50 stands for zero in the data rows.
Here are some numbered points:
[39 25 53 52 44 39 48 45 54 53 80 52] 0
[78 63 27 33 49 48 34 57 38 51 50 36] 1
[17 57 90 73 37 53 66 85 61 33 48 72] 2
[27 59 86 69 42 59 62 75 64 41 47 73] 3
[54 43 53 62 33 55 34 43 49 62 82 46] 4
[28 62 67 64 41 46 48 81 60 27 69 68] 5
[45 14 60 71 32 51 45 30 61 51 73 59] 6
[57 29 41 60 38 32 42 29 31 42 61 28] 7
[71 74 37 38 35 64 38 44 21 44 27 49] 8
[30 55 77 65 37 55 71 73 58 38 30 75] 9
[65 66 34 43 76 34 48 59 37 48 21 15] 10
[63 66 22 11 64 68 52 31 48 74 42 54] 11
[30 49 57 76 38 63 70 60 70 38 49 68] 12
[30 36 63 45 33 51 58 18 57 54 32 67] 13
[28 43 65 61 30 60 68 50 71 51 43 57] 14
[68 52 33 37 47 32 43 51 42 53 63 14] 15
[68 39 36 47 41 35 26 57 40 41 63 55] 16
[24 43 78 46 50 62 74 65 87 49 43 83] 17
[47 70 47 26 65 66 49 59 46 79 33 48] 18
[86 60 22 51 51 43 12 54 38 41 71 42] 19
[68 65 47 62 34 52 56 34 22 56 24 37] 20
[66 52 29 55 53 35 57 40 19 54 32 19] 21
[48 48 73 78 99 46 60 92 56 35 58 59] 22
[46 23 56 58 42 45 44 49 57 57 81 49] 23
[51 47 43 47 46 50 45 47 30 58 39 47] 24
[51 29 43 66 31 35 42 31 51 45 52 60] 25
[80 71 40 42 48 33 17 49 50 49 63 43] 26
[74 61 24 31 74 32 52 48 39 39 18 30] 27
[66 77 27 42 62 50 31 54 29 69 57 43] 28
[52 44 49 56 40 48 43 36 58 43 44 49] 29
[13 64 79 75 45 56 73 71 66 37 59 75] 30
[63 63 48 53 27 46 54 47 12 48 37 38] 31
[53 74 55 45 60 34 25 82 41 13 71 55] 32
[43 67 61 54 24 76 63 65 30 40 51 55] 33
[66 48 33 56 40 31 26 65 47 34 76 40] 34
[29 59 68 73 39 53 72 75 65 41 37 66] 35
[11 52 61 62 21 81 68 60 89 61 44 68] 36
[24 59 73 72 42 59 59 69 65 39 41 81] 37
[45 26 39 57 31 39 46 35 58 52 59 59] 38
[68 47 42 57 36 48 26 41 32 66 75 34] 39
[70 62 44 39 51 47 46 41  6 58 17 38] 40
[46 16 55 60 31 44 42 28 59 43 60 37] 41
[51 55 58 62 18 66 59 64 42 44 41 57] 42
[40 46 61 57 26 42 61 73 62 41 66 48] 43
[53 35 53 68 32 45 43 34 40 40 64 54] 44
[81 55 17 37 71 29 38 37 29 66 43 21] 45
[50 65 49 45 33 74 68 43 28 65 32 50] 46
[24 37 62 36 24 60 73 25 64 68 24 65] 47
[56 43 44 67 34 53 43 46 58 62 75 42] 48
[25 68 59 81 15 64 62 68 66 35 75 68] 49
[58 63 41 19 63 64 50 29 48 81 36 39] 50
[51 73 52 49 99 12 32 83 77 27 69 68] 51
[46 28 46 61 31 53 38 48 46 36 58 55] 52
[77 56 15 49 62 32 42 47 29 61 53 33] 53
[51 49 41 37 79 10 24 86 62 16 88 46] 54
[55 32 56 57 25 38 44 30 47 50 61 57] 55
[48 43 38 23 57 35 29 65 59 32 67 28] 56
[49 14 62 68 47 48 46 37 45 53 70 50] 57
[51 55 37 32 67 54 67 69 44 52 54 55] 58
[15 45 83 60 47 98 82 58 84 52 32 75] 59
[34 59 57 19 69 82 52 52 76 70 59 52] 60
[34 47 68 53 37 76 66 22 68 72 24 68] 61
[50 51 33 38 70 56 59 65 44 55 40 46] 62
[37 37 65 62 27 56 68 30 67 61 45 53] 63
[70 64 19 44 70 30 44 54 27 58 25 35] 64
[30 32 64 62 38 51 62 35 65 57 70 55] 65
[69 75 20 34 59 40 47 36 30 61 26 31] 66
[38 39 69 71 82 47 59 46 67 46 52 46] 67
[54 69 60 67 60 27 41 88 68 20 87 86] 68
[57 74 37 25 74 76 57 46 60 79 32 54] 69
[50 21 57 56 43 35 43 41 60 49 77 51] 70
[37 23 55 63 39 54 43 36 48 57 82 48] 71
[49 51 59 69 52 31 53 58 70 26 60 55] 72
[64 65 47 59 48 25 35 74 69  2 97 74] 73
[19 42 73 83 39 44 92 73 68 60 30 61] 74
[80 60 35 43 56 32 34 36 35 52 32 27] 75
[ 9 47 94 51 63 90 86 52 84 50 34 90] 76
[68 69 47 46 51 28 29 72 36 15 71 43] 77
[50 58 36 20 56 65 55 43 46 85 30 51] 78
[38 21 60 64 32 41 49 44 48 59 81 48] 79
[80 73 23 43 70 45 40 43 27 59  2 18] 80
[62 28 46 45 51 28 32 38 33 59 65 24] 81
[75 70 18 34 73 39 49 51 20 58  5 18] 82
[54 33 58 54 27 36 54 37 35 44 35 42] 83
[76 70 41 44 37 26 34 60 43 30 70 37] 84
[46 56 72 70 99 34 60 68 60 22 61 70] 85
[65 72  5  6 73 33 32 29 43 67  9 17] 86
[11 24 94 55 48 88 91 50 82 51 24 87] 87
[56 22 38 58 35 31 41 43 53 44 68 40] 88
[48 48 56 34 33 47 40 60 76 32 54 56] 89
[28 49 51 37 36 65 83 22 58 54 22 61] 90
[33 24 68 60 33 46 53 22 71 64 53 58] 91
[29 39 71 71 33 64 80 63 68 53 30 77] 92
[29 69 84 70 34 64 59 77 64 43 49 82] 93
[78 73 21 28 60 55 12 44 54 74 46 38] 94
[36 37 71 51 69 73 76 38 85 55 23 48] 95
[60 62 43 27 39 76 63 40  9 77 13 39] 96
[63 41 51 57 23 39 36 42 65 36 44 49] 97
[64 35 46 66 27 59 28 52 50 58 74 69] 98
New points follow, each followed by the numbers of its three nearest points above by angle, nearest first.
[70 72 14 22 77 28 27 35 38 66 19 30] 86 66 64
[56 51 34 36 59 72 51 35 25 74 21 44] 96 78 50
[54 64 35 37 52 71 59 48 28 65 18 36] 96 46 40
[26 37 54 54 31 54 57 44 70 57 69 52] 65 91 14
[57 64 37 36 45 80 54 38 26 76 26 48] 96 46 78
[26 71 64 70 27 61 55 57 77 39 59 75] 49 93 37
[50 49 40 29 58 51 54 67 42 43 56 41] 58 62 56
[33 47 54 57 66 52 63 86 41 40 52 44] 22 2 85
[54 54 73 80 99 32 51 82 57 32 56 48] 22 85 51
[42 72 51  9 65 77 31 43 78 80 60 44] 60 69 50
[63 40 43 54 40 40 61 38 36 42 40 25] 21 7 83
[70 29 47 43 37 22 60 24 27 45 35 44] 83 7 21
[44 23 58 75 28 58 42 43 57 62 77 65] 6 71 79
[18 46 73 82 38 43 79 53 71 60 41 71] 74 92 14
[41 34 60 61 38 46 48 36 56 51 66 55] 6 65 79
[72 72 47 30 55 53 20 47 37 58 45 42] 94 1 28
[57 58 36 19 59 54 26 44 58 63 65 37] 94 11 50
[37 61 64 62 38 57 42 84 56 23 66 65] 5 2 49
[53 54 52 44 62 31 41 63 64 53 40 32] 10 56 51
[57 28 58 59 30 32 44 29 47 56 54 45] 55 41 25
[69 77 46 53 28 60 39 46 26 49 35 39] 8 31 20
[74 70 44 47 54 19 21 66 61 12 85 73] 73 77 32
[33 22 79 56 81 65 66 60 77 54 27 60] 95 87 76
[72 50 40 49 49 47 30 43 29 59 80 39] 39 19 81
[27 25 70 59 26 65 62 36 60 57 51 53] 63 91 65
[42 67 67 71 40 47 52 77 79 34 62 51] 5 72 49
[74 52 29 30 63 32 46 47 17 62 37 21] 45 82 64
[56 56 43 17 58 79 46 29 39 75 35 44] 50 78 11
[52 74 39 25 64 84 55 59 55 68 39 57] 69 18 78
[57 36 47 67 36 44 41 38 37 43 60 52] 44 25 55
[76 71 20  6 80 26 44 32 39 64  3 14] 86 27 66
[36 59 40 45 40 80 54 40 25 53 35 49] 46 96 8
[23 19 82 60 98 62 70 64 85 44 44 62] 67 95 76
[51 78 33 37 79 83 55 41 54 83 37 71] 69 18 11
[53 38 51 45 52 30 53 32 70 42 33 22] 29 41 27
[49 28 58 61 36 31 59 22 62 60 44 56] 91 63 25
[62 31 40 45 37 19 46 14 33 42 59 32] 7 81 88
[61 66 14  0 77 35 56 34 33 62 11 24] 86 66 82
[86 64 29 38 48 44  8 51 39 36 79 41] 19 26 84
[54 77 33 12 69 73 59 40 66 79 42 50] 69 11 50
[66 70 55 42 48 46 57 42  7 44 21 48] 40 31 20
[52 47 30 16 41 42 39 63 64 31 71 27] 56 15 54
[62 22 44 58 46 44 38 53 45 50 61 41] 88 81 57
[72 30 33 48 40 31 34 45 33 63 61 28] 81 39 15
[27 79 79 69 31 68 50 67 55 43 52 72] 93 3 37
[66 43 33 48 32 38 23 58 39 39 68 52] 16 34 19
[44 42 18 25 45 33 33 49 53 47 76 28] 56 15 34
[64 59 47 31 47 74 46 37 22 67 42 52] 96 46 8
[47 52 55 49 73 46 71 75 35 35 41 47] 22 58 62
[16 38 72 74 41 62 84 56 62 45 35 74] 92 87 74
[82 74 29 31 52 56 28 53 39 51 53 48] 1 94 28
[22 49 67 25 69 81 60 47 84 67 53 59] 60 76 59
[62 58 45 24 42 75 42 37 23 76 31 49] 96 78 50
